One turn moves every row onto another: examples first, then more rows asked:
Z_744: [  3  -5   1 -13 -21   3   1  11 -25  -2   3 -17  -3  11  -6   4   4  26
  16 -21]
Z_346: [ 14  -5  21 -20  -2 -20 -19  -2 -14   4   5 -11   1   0  -2 -17 -29  15
   6 -18]
Z_26: [ -6 -26  -5  -5  15 -13   6 -11   3   7  19   3  14  15   1  13   4  14
  32 -31]
Z_135: [ -2 -10  15  17   1 -28  14 -10 -32   2   3  -3  -4  37   4  23   6  17
  29 -30]
Z_317: [  1 -24  31  -8   6 -17  17  23 -10  23   3 -12   7  24  -5 -10   1  16
  18 -26]
Z_841: [ 16 -16  40   1  -7 -10  -4 -17 -21  -2  10 -27  18  18   0  -8 -11   7
   8 -30]
Z_410: [  5  -1  16   5 -13 -22  26  -8 -15 -14  15  14  -6   8 -19   8 -17  23
  35 -49]
Z_305: [-22 -25  12   6  -7 -18  20 -33  -9  11   3  12   3  28  -1   2  15   9
  27 -31]
Z_719: [ -7   3  31   5  -7 -49  -8  -1  -9  12   4 -12   3  28  -5  10   3   4
   0  -5]
Z_867: [ -1 -26  20   0 -41 -17  14 -20  -6  -3  -2  22   2  18  -5 -13 -17  17
  18 -27]
Z_825: [  4  -8  -6 -10  -9 -20 -17  -7 -12  16  -2 -15   2  13  13   0 -15   7
  14  -9]
Z_267: [  8 -26   3 -11 -23 -23 -11 -14 -10   5   6   2  14  -1   4  -3 -30  18
  15 -26]
Z_230: [ -7   2  29   6  18 -33  27 -25 -15  -5  -4  -7   8  21 -13  -2  20  -2
   7 -32]
Z_679: [  7   1  -4 -11 -14 -18 -14 -30  -4 -14   3 -11  14   5 -21  12 -12   7
  13 -41]
Z_863: [ -8   1  16 -12   0 -37  24  -9  -5 -31   3   7   1  13 -30  -8  16  15
  17 -42]
Z_578: [ -7  -5  10   8  -9 -23  -6 -27 -13  11 -21   1  -6  33   0   2   2  -1
   3  -5]
Z_912: [  6   3  26  -7  -7 -25  -3  -4  -3 -19 -10   1 -14   9 -27 -26 -14  14
   1  -9]
Z_191: [  2  -1  15  -2 -45 -27   5   6  -6 -13 -14  18   2  16 -11 -13   0  18
  14 -30]
Z_964: [  2   0  30  17 -27 -23   9  -9 -17  13 -22   4   9  24   6  -7   3   1
   3 -19]
Z_546: [ 11   8  33  12  17 -36   1  -4 -13 -20   6 -14 -14  13 -20   5  -4   2
  24 -31]
Z_872: [  8  16  19   4 -12 -41  -2 -14  -6 -15 -21   2  10  20 -22 -16  -8   8
  -7 -22]
Z_537: [-13   3  19   0  26 -27   3 -17  -6  -4  -5  -8 -14  19 -24 -10  17   6
   9 -13]
Z_850: [  1  13  33  -7 -21 -43   4   1   7  -4  17   4   2  -2 -28  -3 -19  12
   7 -24]
Z_404: [  1  -5  14 -13  35 -11  -1   1  -1   7  17 -10   1  16  -5  -1   4  10
  24 -22]
Z_467: [  5 -23  22 -14  22 -12   5  -5   2  -5  25   8  13   3 -15  -4 -10  22
  25 -40]
Z_980: [  4 -19  25  -7  14 -38   2 -18  10  10   2  -5  25  18 -20  -2 -16  -3
  15 -46]
Z_322: [-12  -6  14  -1 -36 -36  16  -4 -12  18  14  16  12  22  -3  14  -9  25
  11 -24]
Z_530: [ -9  -6 -14 -20   0 -26   7  11   7  11  -5   6   2  11 -26   9   0  15
  23 -37]
Z_177: [ -8 -18  30  -8  -5 -19  24  -9   0 -18  14  12  -6   4 -29 -24  -1  25
  24 -35]
Z_295: [-14 -14  25  -1 -14 -19  34  -5 -16  -3   1   9  -1  17  -2   1  28   8
  26 -40]

Z_267 turns into Z_26
Z_679 turns into Z_530
And these:
Z_230 turns into Z_872
Z_135 turns into Z_719
Z_177 turns into Z_867

One turn moves every row onto another: examples first, then more rows asked:
Z_820: [  6 -29  -3 -11  -4  -8  18  15   8  24  -4   3  -3  15  -3   5]
Z_722: [-11  -7   6  -9   7  20 -11   2  20   3 -14  -1   4 -26  -8   7]
Z_17: [ -4  17 -12 -11  -5   4   7  10   4   3  17  13  -5 -25   1 -16]
Z_677: [  6 -29  -7  -8  -2  -6  22  12  11  23  -2   0  -9   6  -2   7]
Z_936: [ -4 -21  -9  -4 -12  -3   2   8 -11  13 -17  -8 -11 -30  -6  13]
Z_246: [ -1 -11  -8  13   1   4   0  20  -4 -12  13  19   9  15   9 -16]
Z_803: [-24 -20  -3  -3  18   5  11   4 -19  -9 -23  10  -4  -6 -13   2]
Z_365: [ 10   0  -5 -12  12  -5  -1  -1 -24  33  -8  14  -7   9  -5   0]
Z_989: [-17 -19  17  -6 -20 -12   5   9   0   9   2  29 -14  -7  -7   0]
Z_865: [ 11  15  16   9   8 -10  13  11  -1  19   4  14  13  20  -2  -8]
Z_444: [  2 -24  14   1 -23 -17   5  -7  -3   2 -16 -16   2   6 -15   1]
Z_934: [-19   8  -1  -8 -15   3 -15  -9  -8 -25 -11   6  -8 -11  -6 -10]
Z_770: [ 13   9  19   3   9 -12  14  12   5  19   8   9  13  18  -3  -3]
Z_258: [  2  -5  21 -19   5 -11   6  -5   8   5 -30  -7  -9   9  -9  11]
Z_186: [-16   5   1  -7 -15   0 -12  -8  -5 -26  -8   1 -10 -20  -8  -6]
Z_893: [ 12   9 -10 -10  -1   7  -1  -8  19   0   3 -13   6  18   8 -11]
Z_326: [  3 -11   7   3   1   5  17  12  15  -7 -15 -18   9 -25   7  -8]
Z_61: [-13  16   5  12  16  15  -2 -13  -5 -12  -5   9  12   6   7 -17]
Z_308: [-18  -4 -16  12 -11  -1   9 -10 -21   4  10  14  -2  17   3 -12]
Z_181: [ 10  19  -1   1   8 -10  -2  12 -14 -18 -13 -11  10  -5 -20  -2]
Z_402: [  3  -2   6  16 -12   3   6  -4   2  36   3   3   3  -9  19  -4]
Z_32: [  1 -10  10  12   3  -3 -22   5 -18  15 -11  16   7  15 -14  11]
Z_512: [ -4 -17 -13   1 -17  -2  -1   9 -11   8 -16  -3 -14 -32  -8   8]
Z_540: [-12  16  12  10  17  12  -2 -10  -9  -7  -7   6  18  11   7 -15]
Z_446: [-16  28   3   5  -4  -7  26  -2  -2  -8  -4   2  -9 -14   8  -6]

Z_936 turns into Z_820
Z_308 turns into Z_17
And these:
Z_512 turns into Z_677
Z_893 turns into Z_181
Z_444 turns into Z_365

